A single turn carries every row of the set below to another of its rows. Some are shown first; where does it send the rows asked next?
gik: [ -1   1  -6  -4 -11   6   0  12  -8  15 -20  15  11  -2  18  -1   6   7
 -11   1  19 -22  -5]
gon: [-27 -11  16  -2 -12 -16  -2 -20  -3   2 -12  -1  10  -4  10  -2   8  13
   2   6  12 -12  22]
Dof: [-10 -19  -3  -3  -1  13 -16   4 -31  11  -6   7   5  -8   1  -5  11   9
   4  -6   6 -14  -2]
rato: [-12 -21  -3  -3  -6  14  -9   6 -33   7  -6   4   3  -4   3 -11  10   8
   7  -8   8 -14  -5]
Zoti: [-17 -15   9   4  -4   4   2  -5 -12 -14  -3  -3  26   1  14  -5  12  10
   2  18  25  -9  11]
Sike: [-27 -11  13  -1 -13 -17  -1 -20  -5   3 -14   0  12  -7  12  -9   6  11
   3   6  11 -11  23]
zim: [-16 -17   9   5  -5   7   0  -5 -13  -8  -3   3  27   6  16  -2   9  10
   0  22  22 -12  11]
tiv: [ -1   3  -5  -4  -6   5  -1  11  -6  14 -20  12  11 -10  16  -1   7   8
 -13  -4  20 -20  -5]
dilel: [ -8  -4  -3   0  -4  13  -9   3 -13  23 -15  17  -5   0  21   0  11  -4
  -7   1  10 -20  -7]
Tapu: [-24 -11  12   1 -12 -16  -6 -21  -5   8 -14   6  13  -4  12  -5   3  12
   1  10   8 -14  25]
Faro: [-15 -14   9   5   2   3  -4  -7 -11 -11  -3  -1  28  -5  11   0  12  10
   0  17  24 -10  13]
fafe: [ -7  -4  -3  -2 -11  15   1   9 -14  17 -20  14  -4   1  19 -11  11   3
  -4  -4  16 -20  -9]
levav: [-27 -14  15  -2 -19 -12   0 -18  -6   7 -13   4  10   7  12  -3   5  12
   2  11   9 -13  22]
tozis: [-14  -6   3   4   5 -10 -14 -22 -11   1   1  -2  16   4  10 -10  14   8
   9   9  13  -5  17]
sud: [ -7  -1  -2   0   2   8 -11   2  -8  17 -16  10  -6 -15  16   0  16  -4
  -6  -7  13 -18  -7]
boso: [ -3   3  -4  -5  -9   4   4  12  -7   8 -19   8  10  -9  17  -7  10   8
 -10  -7  22 -20  -8]
pezot: [-15 -14   8   6   0   6  -5  -7 -12  -7  -3   4  29   2  14   4   9  11
  -1  23  21 -12  13]
viza: [ -3   0  -4  -5 -14   7   5  14  -9  11 -19  11   9  -2  19  -7   8   8
 -10  -3  21 -21  -9]
Potof: [ -5   0  -2   0  -1  11  -7   5  -9  15 -20  11  -2 -16  13  -4  14   4
  -8 -10  17 -19  -6]
ponos: [-17  -6   4   3   0  -9  -7 -20 -12  -3   3  -5  14   9  12 -17  15   8
  12   8  15  -3  15]
san: [-14  -8   3   4   1  -6 -14 -21 -14   6   1   3  16  14  11  -9  11   8
   8  14  10  -6  18]
kuf: [-11  -2  -1  -3  -4   9  -1   4  -9   9 -14   4  -9 -11  19 -10  17  -5
  -1 -10  18 -15 -11]
kaz: [-11 -21  -4  -3  -6  15 -13   5 -33  11  -6   8   4  -2   3  -8  10   8
   5  -5   6 -15  -3]
Nopa: [-11 -20  -3  -3  -2  12 -13   4 -31   7  -5   3   4 -10   2  -9  13   8
   5 -10   7 -13  -4]
kupa: [-28 -13  15  -2 -18 -13   4 -18  -5   1 -12  -1   8   3  12  -6   7  13
   4   8  12 -11  20]
sareb: [-26 -14  12   1 -17 -13  -2 -19  -8   8 -14   7  12   4  14  -8   1  12
   3  13   7 -13  24]
zof: [-11  -6  -2  -1 -11  13   1   5 -13  15 -13  11  -8   3  22  -9  14  -5
  -2  -3  14 -17 -12]
Tini: [ -5  -2  -4   1  -5  14  -7   6 -13  22 -21  18  -1  -5  16  -2  11   3
  -8  -4  13 -22  -5]
mukog: [-25 -12  15  -1 -13 -14  -5 -20  -5   6 -13   4  12   0  10   2   5  13
   0  10   9 -14  23]
sidir: [-16 -10   3   3  -4  -6  -7 -20 -15   2   2   1  14  17  14 -16  12   7
  12  13  12  -4  15]
Legif: [-28 -14  13  -1 -18 -15   2 -19  -6   3 -13   3  11   1  15 -13   4  12
   6   9  11 -12  21]
sibu: [ -7  -1  -1  -2  -8  13   2   8 -11  11 -20   8  -5 -10  16 -13  14   3
  -3 -11  19 -17 -10]

kaz moves to rato
Faro moves to pezot
san moves to sidir
Now find these:
gon moves to mukog
viza moves to boso
sareb moves to Legif
fafe moves to sibu
zof moves to kuf

A single turn carries every row of the set below to another of its rows. Some are shown first; where does it send the rows asked next?
gomo: [  1   2  -4   1   9   7  -9 -14  27  -7  -7  -1  -2   4  -7  22 -10  -6]
Lupi: [  0  -1  -4  12  -3  11  -4  -1  10  16 -20  12  11   2  -9  -4  10  -1]
gopop: [  0 -14   2  14  -5   8  -2 -18   5   9  -6  16  -8  -4  -1  18  -7 -13]
pilir: [ -1  -7  15   4   8  22 -20  -5  17  11  -6   5  -2  -7 -21   3  -4  -6]
regim: [ -4   1  -2   6  -6  17   1  -8  10  14 -17   9   6   4  -3 -11  10  -9]
miman: [-11  -5  12  10   1 -13   9  -4   4   5  -6  10  -5 -14   2   6 -22  -8]
baf: [ -9   6  12   8   2  -7  11   4   6   9 -15   5  10 -10   0 -16  -5  -4]
desiz: [ -9   9  11  13  17 -15  13  -3   8   1  -9   8  -3   0   4   8 -16 -12]
Firur: [  1  -4   2   6   8   6 -13 -11  24  -6  -4   0  -1   7  -4  22  -8 -16]
guk: [  8   5   1   4  11  10 -14  -4  26  -3 -14  -2  15   7  -8   9   4  -5]
nofo: [ -3  -3   7  -4   8  24 -13 -10  20   9  -9   2  -5 -10 -20   2  -4   1]
zef: [ -6   4  14  10   3  -8   9   7   6   9 -18   7  12 -10   0 -14  -5  -3]
Moko: [ -6  15  12  12  18 -10  15   0   8   2 -16   4   6   1   6  -3  -8  -8]
zikog: [ -3 -10  -4   8  -4   9   4 -21   8   7 -11  15  -9  -8  -4  18  -8  -2]
lir: [ -5  13  13  14  20 -12  13   1   8   4 -16   7   9   3   3  -2  -8  -8]
fuf: [ -1  -6  10   1   9  20 -17  -7  19  10  -8   5  -3 -10 -22   7  -5   2]
dem: [-12  -3  11   9   1 -12  12  -4   5   4  -8  10  -6 -15   1   7 -22  -4]
dokag: [  4   7   2   0  10  15  -9 -10  26  -5 -10  -5  10  10  -3   3   4 -11]
Vud: [ -9   9  10  13  17 -16  15  -4   9   1 -12   8  -2   0   3  10 -17  -8]
buk: [ -5  -5  11  -1   7  25 -13 -11  18   9  -5   3  -8  -7 -17   1  -6  -6]

fuf moves to pilir
gopop moves to regim
Now find these:
zef moves to miman
dokag moves to gomo

A single turn carries every row of the set below to another of its rows. Some are shown first; where does it send the rows asked next?
Gaf: [ 11  14  -3   6  14   1 -17  17  -3  -4 -10 -25   9  -5   9 -14  25 -15
  -4]
kes: [  3  -6  -6  -9  -5  -2  -8  26  -1  17   3 -23   0  -4   8  -9  -7  -8
 -16]
zir: [-10  -3  -7   7   1   6   9   1   0  -9 -14 -21   5  -6  -2 -17   3 -25
  -3]
Tozug: [-15  -4  -2  11  12 -11  10  -1  -7  -5   2 -15  -6   7  12  -6  12   1
 -22]
Tuvo: [-11   0  -1  10  13 -12   4   6  -7   1   5 -16  -6   7  16  -3  11   7
 -25]
Tozi: [ -9  -4  -8  -1  -1   5  14  -8  -5 -13 -13 -13   4  -2   2 -14   3 -22
  -6]
zek: [ 12  15  -2  -6   9 -13 -13  16  -6  -3  -3 -28   2  -2  14 -19  19 -20
  -5]
lis: [-10   2   1  11  17 -13   5   1  -9  -6   3 -16  -5   7  15  -6  19   0
 -20]
lituf: [  1  -9  -9  -5  -5   7  -8  16  -1  13  -1 -14   5  -2   9  -1  -3   4
 -17]
tenut: [ 11  15  -3   6  22  -8 -16  10  -4  -3  -9 -17   7   3  12 -10  21 -20
  -3]
Kav: [ 14  14  -4  -2  12  -4 -16  12  -8  -6  -7 -19   8  -1  15 -10  26 -11
  -6]
bezuk: [  1  -7  -7   5  -3  10 -10  24   3  14  -3 -22   5  -6   4  -6  -2  -2
 -16]
nel: [ -8  -4  -4  -6  -3  -3  10   3  -4  -6  -9 -23  -1  -5   0 -21  -1 -30
  -6]
duz: [  3  -7  -8   4   6   1 -10  21   0  19  -1 -12   3   1   7   0  -7  -4
 -16]
pozem: [ -9  -4  -7   5   6   0  11  -2  -2  -7 -11 -11   4   1  -2 -12  -4 -29
  -4]

pozem moves to duz
kes moves to zek
zir moves to bezuk
Now find these:
lituf moves to Kav
lis moves to Tozug

